In the data rows, zero lies at 4.5, halfway between 4 and 5.
Some points:
[4 3 7 6 6 5 2 3 3 1 8 0 8 6 7 5 6 4 2 7 6 3 5 5 4 4 6 3 5 4 2 5 4 5 3 5 4 3 1 6 5 5 4 4 5 6 4 3 6 5 6 7 3 5 2 4 4 6 4 7 2 5 2 5]
[2 6 2 4 7 4 3 5 6 8 5 3 5 6 4 4 5 2 6 5 2 7 7 4 3 6 3 5 8 5 5 5 3 6 5 2 3 4 5 7 5 3 4 3 4 5 2 4 3 3 3 3 2 0 6 7 8 6 7 5 4 8 2 6]
[4 3 4 6 6 3 3 6 4 3 1 6 3 5 3 5 2 4 4 4 4 4 6 4 6 3 3 4 3 7 6 3 9 5 3 5 3 5 4 7 4 5 6 4 4 8 7 2 2 5 6 8 4 4 8 5 5 3 8 5 6 3 4 4]
[5 3 5 7 3 5 6 4 4 6 6 3 3 5 6 3 5 2 6 5 2 8 2 2 8 5 3 7 5 4 4 4 4 7 7 5 4 2 3 5 5 4 7 5 2 5 1 5 7 4 9 6 7 6 3 5 8 6 5 4 7 5 6 5]
[2 4 7 5 4 4 6 5 6 0 4 5 5 4 5 5 3 6 6 4 2 6 7 5 2 6 0 4 5 3 5 1 2 3 5 5 3 3 4 3 3 0 2 5 7 8 4 5 6 3 2 5 4 4 5 5 6 3 5 6 4 5 6 7]
[7 2 2 0 2 6 3 3 5 3 3 3 7 6 4 2 3 6 8 5 1 5 4 6 5 3 3 4 6 4 3 5 4 6 3 5 7 7 7 4 4 5 4 4 5 7 4 4 5 7 8 4 6 4 6 6 2 4 5 3 3 5 5 4]
[1 3 6 1 1 4 7 7 3 6 4 6 5 3 5 5 5 1 5 8 2 7 1 6 6 5 7 3 2 6 1 3 4 5 3 2 5 4 5 3 5 4 8 5 5 6 4 4 3 7 5 1 4 4 7 6 6 7 5 5 1 3 4 6]
[4 7 5 5 4 7 8 1 5 8 4 8 7 6 5 4 3 5 3 7 5 4 4 6 3 5 2 5 0 4 3 4 5 5 5 4 5 7 8 4 3 5 6 5 3 3 2 5 7 5 5 7 3 4 4 0 6 4 5 5 9 4 4 6]
[2 4 4 2 2 0 7 2 5 5 3 4 6 3 4 5 4 3 4 5 7 4 7 4 6 7 4 3 4 4 5 4 3 5 7 5 5 3 4 6 3 6 6 4 4 7 4 3 4 4 6 4 2 4 3 6 1 5 8 1 6 3 3 4]
[4 4 3 4 7 3 8 7 7 3 6 4 7 6 7 6 4 4 4 7 5 4 4 5 5 3 2 5 4 4 7 7 4 3 3 5 7 3 6 3 5 3 3 4 4 3 7 2 4 5 9 3 6 4 4 8 7 4 5 1 5 3 4 6]
[5 8 3 3 3 4 2 3 7 4 5 4 4 1 4 7 7 5 4 4 4 5 6 2 4 6 7 5 6 7 3 4 5 2 2 4 5 7 7 2 4 5 5 5 4 5 7 5 6 4 4 5 4 6 1 5 3 5 4 7 5 5 7 6]
[4 8 6 7 6 3 7 2 7 6 4 5 5 5 6 2 7 5 4 3 3 7 3 4 5 5 7 4 6 5 1 5 5 7 4 5 4 3 3 7 3 3 6 4 5 4 5 7 4 4 3 5 9 4 8 7 5 1 2 3 4 4 0 4]
[5 3 5 5 5 4 7 6 2 4 6 4 2 3 1 3 2 3 2 5 6 4 8 5 5 3 4 4 6 3 2 6 4 5 4 4 3 6 7 3 0 3 5 4 3 4 4 1 7 4 4 3 4 4 3 6 7 2 4 5 3 7 2 5]
[5 3 6 4 7 2 4 6 3 7 4 6 4 3 5 6 6 7 6 4 1 4 8 4 8 7 4 4 2 4 6 6 2 6 3 5 5 5 3 2 5 2 2 4 3 6 6 5 5 5 4 5 4 5 5 3 5 5 6 1 5 6 1 3]
[2 3 4 5 4 6 2 6 4 7 8 5 6 3 5 7 4 3 3 3 5 9 1 4 4 4 3 5 4 5 3 5 5 9 2 5 3 3 5 3 4 4 1 7 4 5 6 4 4 6 3 4 3 2 5 6 2 4 4 2 6 4 5 3]
[6 3 5 2 5 2 4 4 5 5 6 3 3 7 3 5 7 5 2 7 3 4 5 5 2 3 4 5 3 9 5 3 4 5 7 4 6 4 4 5 3 5 4 4 4 5 4 7 5 7 4 1 6 3 5 4 4 8 3 2 6 3 8 4]
[3 6 2 7 5 6 8 4 4 2 4 7 2 6 1 4 2 5 2 3 3 7 7 3 5 3 7 5 5 2 8 7 4 5 4 3 4 8 1 4 4 5 5 4 6 6 3 6 2 7 6 6 3 4 4 5 5 4 4 5 3 4 5 4]
[3 2 4 2 5 6 7 3 6 5 7 4 4 2 7 4 2 6 5 4 0 6 7 5 5 3 0 5 4 7 6 6 6 4 2 2 4 0 4 3 3 6 8 4 5 1 7 5 3 4 6 4 5 2 3 7 3 5 5 7 2 6 2 2]
[4 0 5 3 4 2 6 4 6 8 5 6 5 4 6 4 4 6 4 5 6 6 4 1 5 3 3 5 6 3 6 5 3 4 5 5 5 9 4 7 3 6 3 7 5 5 5 6 2 3 7 2 6 5 3 4 8 3 6 9 2 6 3 4]
[3 5 4 4 5 4 2 5 4 2 4 4 4 4 6 5 4 5 6 6 3 6 2 5 4 3 5 4 3 6 5 5 4 2 6 5 2 7 5 3 6 8 4 3 5 1 3 4 6 2 5 2 4 7 3 2 4 2 4 2 3 4 3 4]
[5 1 6 8 4 5 2 3 5 5 3 6 5 0 5 7 3 6 3 4 5 2 1 7 2 5 4 6 7 2 6 7 6 4 3 4 7 4 6 6 4 4 5 4 3 2 4 6 5 7 4 4 4 6 5 4 7 6 5 3 3 4 5 4]
[6 5 6 5 4 7 6 7 4 6 5 2 2 4 8 3 6 4 5 2 6 6 3 4 5 6 5 4 5 5 5 4 5 3 8 6 6 8 5 6 5 6 6 5 6 2 8 3 8 4 2 7 5 2 6 6 3 7 4 6 2 3 6 6]
[5 3 4 5 2 5 6 6 5 6 4 5 8 4 1 4 2 1 7 4 4 2 7 3 2 4 6 3 2 6 5 8 4 6 4 5 3 3 6 7 6 3 4 5 5 7 5 5 1 2 3 6 7 6 5 5 6 5 3 3 4 4 4 3]
[5 5 3 1 6 4 5 3 1 3 4 5 4 7 4 6 4 2 5 4 6 3 3 6 5 7 4 5 9 5 5 4 7 5 5 5 4 1 4 3 7 5 4 7 5 1 3 6 3 5 3 7 5 7 4 1 5 5 4 6 5 6 5 7]
[2 5 2 4 3 3 5 6 4 4 6 4 4 3 3 4 5 8 6 7 6 7 5 6 6 2 4 4 2 4 7 3 6 5 6 5 4 4 5 7 4 1 6 7 4 7 5 4 2 5 5 3 3 8 7 5 3 8 2 6 5 7 1 5]
[6 5 3 3 6 5 2 4 7 1 5 7 5 3 7 3 5 4 5 5 7 5 3 5 5 6 6 3 4 3 6 5 4 8 6 4 4 4 2 3 5 4 8 4 4 4 7 3 6 4 4 1 4 4 3 5 8 5 4 8 4 4 6 3]
[5 5 2 4 7 4 5 5 4 9 7 4 3 5 5 6 2 3 7 6 5 5 3 5 5 6 3 3 3 4 3 7 6 2 5 5 7 2 2 6 5 2 5 4 5 9 4 5 5 4 5 1 6 2 6 4 2 4 4 4 3 4 6 2]
[3 4 4 5 6 2 8 7 4 7 6 4 6 3 4 1 4 9 5 5 2 2 1 7 6 2 6 3 7 5 5 6 2 5 4 5 4 3 5 4 6 6 3 5 5 8 3 3 3 5 5 5 3 1 2 5 4 4 5 6 8 5 5 4]
[4 2 5 4 5 8 2 5 4 3 6 4 4 4 6 2 6 6 4 3 7 3 6 3 6 5 7 7 1 2 3 3 3 2 4 3 4 2 3 7 4 3 8 5 3 3 3 5 1 4 4 4 9 2 4 7 3 3 7 3 6 4 6 7]
[2 6 5 5 2 4 5 6 4 5 4 5 5 4 4 2 5 4 4 5 6 3 4 2 5 3 4 4 5 5 2 5 5 3 4 6 6 5 3 4 6 0 4 4 6 1 3 3 2 4 6 3 5 2 9 6 6 6 5 6 8 5 6 1]
[5 6 5 9 5 6 6 3 5 9 1 3 5 9 4 5 5 4 6 3 7 2 5 5 5 4 5 6 3 2 5 0 3 4 6 4 4 3 5 1 3 4 3 4 5 4 4 5 2 3 4 3 2 5 6 5 4 4 3 7 3 5 5 3]
Along one direction, these points spread out more than along any other. Take the direction at right angles to it along which they spread out most. Go by this last direction. How far along it is each point below, from 0 to 99? 50 is the average, and the first point above lies past it. One standard deviation of the points above along it is 16.
[5 3 5 7 3 5 6 4 4 6 6 3 3 5 6 3 5 2 6 5 2 8 2 2 8 5 3 7 5 4 4 4 4 7 7 5 4 2 3 5 5 4 7 5 2 5 1 5 7 4 9 6 7 6 3 5 8 6 5 4 7 5 6 5] 55
[5 3 5 5 5 4 7 6 2 4 6 4 2 3 1 3 2 3 2 5 6 4 8 5 5 3 4 4 6 3 2 6 4 5 4 4 3 6 7 3 0 3 5 4 3 4 4 1 7 4 4 3 4 4 3 6 7 2 4 5 3 7 2 5] 33
[4 4 3 4 7 3 8 7 7 3 6 4 7 6 7 6 4 4 4 7 5 4 4 5 5 3 2 5 4 4 7 7 4 3 3 5 7 3 6 3 5 3 3 4 4 3 7 2 4 5 9 3 6 4 4 8 7 4 5 1 5 3 4 6] 66
[2 3 4 5 4 6 2 6 4 7 8 5 6 3 5 7 4 3 3 3 5 9 1 4 4 4 3 5 4 5 3 5 5 9 2 5 3 3 5 3 4 4 1 7 4 5 6 4 4 6 3 4 3 2 5 6 2 4 4 2 6 4 5 3] 68
[4 2 5 4 5 8 2 5 4 3 6 4 4 4 6 2 6 6 4 3 7 3 6 3 6 5 7 7 1 2 3 3 3 2 4 3 4 2 3 7 4 3 8 5 3 3 3 5 1 4 4 4 9 2 4 7 3 3 7 3 6 4 6 7] 55
[5 1 6 8 4 5 2 3 5 5 3 6 5 0 5 7 3 6 3 4 5 2 1 7 2 5 4 6 7 2 6 7 6 4 3 4 7 4 6 6 4 4 5 4 3 2 4 6 5 7 4 4 4 6 5 4 7 6 5 3 3 4 5 4] 52
[5 3 6 4 7 2 4 6 3 7 4 6 4 3 5 6 6 7 6 4 1 4 8 4 8 7 4 4 2 4 6 6 2 6 3 5 5 5 3 2 5 2 2 4 3 6 6 5 5 5 4 5 4 5 5 3 5 5 6 1 5 6 1 3] 46
[2 6 5 5 2 4 5 6 4 5 4 5 5 4 4 2 5 4 4 5 6 3 4 2 5 3 4 4 5 5 2 5 5 3 4 6 6 5 3 4 6 0 4 4 6 1 3 3 2 4 6 3 5 2 9 6 6 6 5 6 8 5 6 1] 44
[4 3 4 6 6 3 3 6 4 3 1 6 3 5 3 5 2 4 4 4 4 4 6 4 6 3 3 4 3 7 6 3 9 5 3 5 3 5 4 7 4 5 6 4 4 8 7 2 2 5 6 8 4 4 8 5 5 3 8 5 6 3 4 4] 35
[2 6 2 4 7 4 3 5 6 8 5 3 5 6 4 4 5 2 6 5 2 7 7 4 3 6 3 5 8 5 5 5 3 6 5 2 3 4 5 7 5 3 4 3 4 5 2 4 3 3 3 3 2 0 6 7 8 6 7 5 4 8 2 6] 41
[4 3 7 6 6 5 2 3 3 1 8 0 8 6 7 5 6 4 2 7 6 3 5 5 4 4 6 3 5 4 2 5 4 5 3 5 4 3 1 6 5 5 4 4 5 6 4 3 6 5 6 7 3 5 2 4 4 6 4 7 2 5 2 5] 56
